(in the rows, 128 means zero)
Where one turn sends some rows of the set: a few examples, then the rows asked:
q_400: [129 116 156 134 121 160 112 103 134 111 123 141 108 138 120 163 130 100
 108 142]
q_742: [149  98 152 128 113 156 109  98 120 123 174 112  90 115 124 178 116  99
 106 158]
q_848: [139 110  98 121 121 151 108 118 114  94 128  94  90 119 123 172 125 116
 102 152]
q_199: [107 123 131 141 124 158 120  96 141 130 163  86 128 133 134 140 132 103
 102 138]
q_619: [130 129  98 147 128 151 120 114 125 116 152  71 118 101 130 163 128 127
 107 154]
q_881: [149 105 161 134 124 147 114 103 125 112 170 110  86 108 147 173 120 102
 100 155]
q_307: [128 118 157 136 124 158 115 104 134 109 123 140 109 136 121 165 130  99
 110 140]
q_415: [124 114 107 138 123 155 113 117 122 114 153  63 107 107 129 163 123 129
 102 168]
q_83: [134 114 169 122 106 161 116 115 111 115 138 111 123 104 107 149 123 127
 116 152]
q_365: [140 115 104 125 128 145 113 120 120  87 127  96  92 115 135 169 127 118
  97 149]
q_171: [142 121  99 130 129 145 114 120 121  87 127 101  95 113 137 170 129 118
  99 145]
q_790: [107 115 131 136 121 163 117  98 138 132 163  82 123 134 131 141 131 104
 101 141]
q_86: [134 120 174 126 117 156 119 121 116 108 137 111 122  99 127 142 128 132
 111 153]
q_951: [155 121 152 146 131 145 123  97 128 115 169 120 100 101 145 176 121  99
 107 139]
q_159: [128 126  97 145 125 155 117 111 120 118 153  72 118 104 124 167 127 125
 112 154]
q_982: [104 114 133 137 121 157 115  98 141 131 165  81 121 135 133 138 129 106
 100 145]
q_908: [153 114 159 140 130 142 119 102 126 110 169 115  93 104 151 174 125 103
 101 148]
q_332: [139 112  95 121 117 153 112 117 115  95 128  99  94 119 119 174 125 115
 104 148]
q_752: [125 118 100 139 120 157 113 114 120 117 156  67 109 108 124 164 124 127
 107 165]
q_136: [147  98 157 130 117 150 109 100 122 117 173 110  86 112 137 174 119 101
 101 159]
q_758: [107 117 136 136 127 153 118 100 143 127 163  80 120 133 141 138 132 106
  99 144]
q_695: [142 116  92 125 120 152 113 114 115  97 128 100  99 115 118 173 125 111
 106 144]
q_753: [127 122 108 146 130 148 117 117 127 112 152  68 110 102 139 162 126 129
 102 162]
q_327: [130 129 104 148 132 148 121 115 126 114 150  71 117 101 138 161 127 128
 103 154]
q_76: [104 115 134 136 124 154 117  98 140 130 167  81 120 135 136 139 131 108
  98 146]
q_791: [139 127 164 129 111 163 123 113 112 114 136 117 133  97 111 150 127 126
 119 143]
q_25: [152 106 146 133 113 160 113  91 119 127 174 116  95 111 119 181 117  94
 113 148]
q_240: [127 121  99 144 120 156 113 111 118 120 154  68 116 107 122 166 123 126
 109 158]
q_728: [106 122 136 140 128 153 121  99 145 126 161  85 124 130 142 139 132 106
  99 139]
q_428: [157 122 144 145 125 152 123  93 124 120 169 123 106 105 132 181 121  98
 112 137]
q_830: [127 109 159 132 120 159 110 104 133 109 125 138 105 139 120 164 129 100
 107 147]
q_994: [143 122  92 129 125 149 116 113 119  95 127 100  99 115 124 175 126 114
 105 141]
q_650: [138 111 100 121 123 148 109 121 117  90 129  94  89 118 129 170 126 116
  99 153]
q_957: [155 116 143 140 116 156 121  91 120 126 171 120 104 109 124 184 119  93
 113 140]
q_79: [129 117 160 136 126 156 115 104 137 107 123 142 106 135 126 162 132 103
 107 140]
q_184: [126 109 159 131 121 158 107 105 134 107 124 137 101 139 122 162 128 102
 106 147]
q_303: [127 113 156 132 119 160 111 103 136 110 126 139 105 137 117 164 129 100
 110 145]
q_16: [139 128 166 131 114 158 123 114 114 112 136 116 133  96 117 150 130 128
 115 143]
q_177: [126 111 161 132 124 157 109 107 134 106 123 137 101 138 126 162 131 102
 106 147]
q_321: [134 120 164 125 110 165 119 114 109 116 137 114 129 102 106 153 126 123
 120 147]
q_467: [133 114 172 120 109 162 114 117 112 113 138 109 120 101 114 147 125 130
 112 156]
q_799: [133 113 174 120 114 156 115 119 114 108 136 109 119  99 120 144 128 129
 110 153]
q_408: [124 118 108 141 126 149 113 117 123 113 152  65 109 106 138 161 125 130
 100 166]
q_259: [142 124  95 130 126 146 117 117 120  93 127 100  99 111 134 172 128 117
 101 139]
q_996: [109 119 129 140 124 160 117  97 142 133 164  84 128 132 130 142 130 103
 103 138]
q_172: [109 123 133 142 127 154 122  96 144 128 164  85 126 131 138 142 131 104
 100 138]
q_473: [128 114 161 134 125 156 112 105 136 105 125 139 104 136 127 161 132 101
 104 144]
q_246: [136 127 170 129 119 155 123 118 115 109 134 115 130  98 126 146 129 130
 111 146]

q_408 -> q_415
q_83 -> q_321
Now these:
q_136 -> q_742
q_650 -> q_848

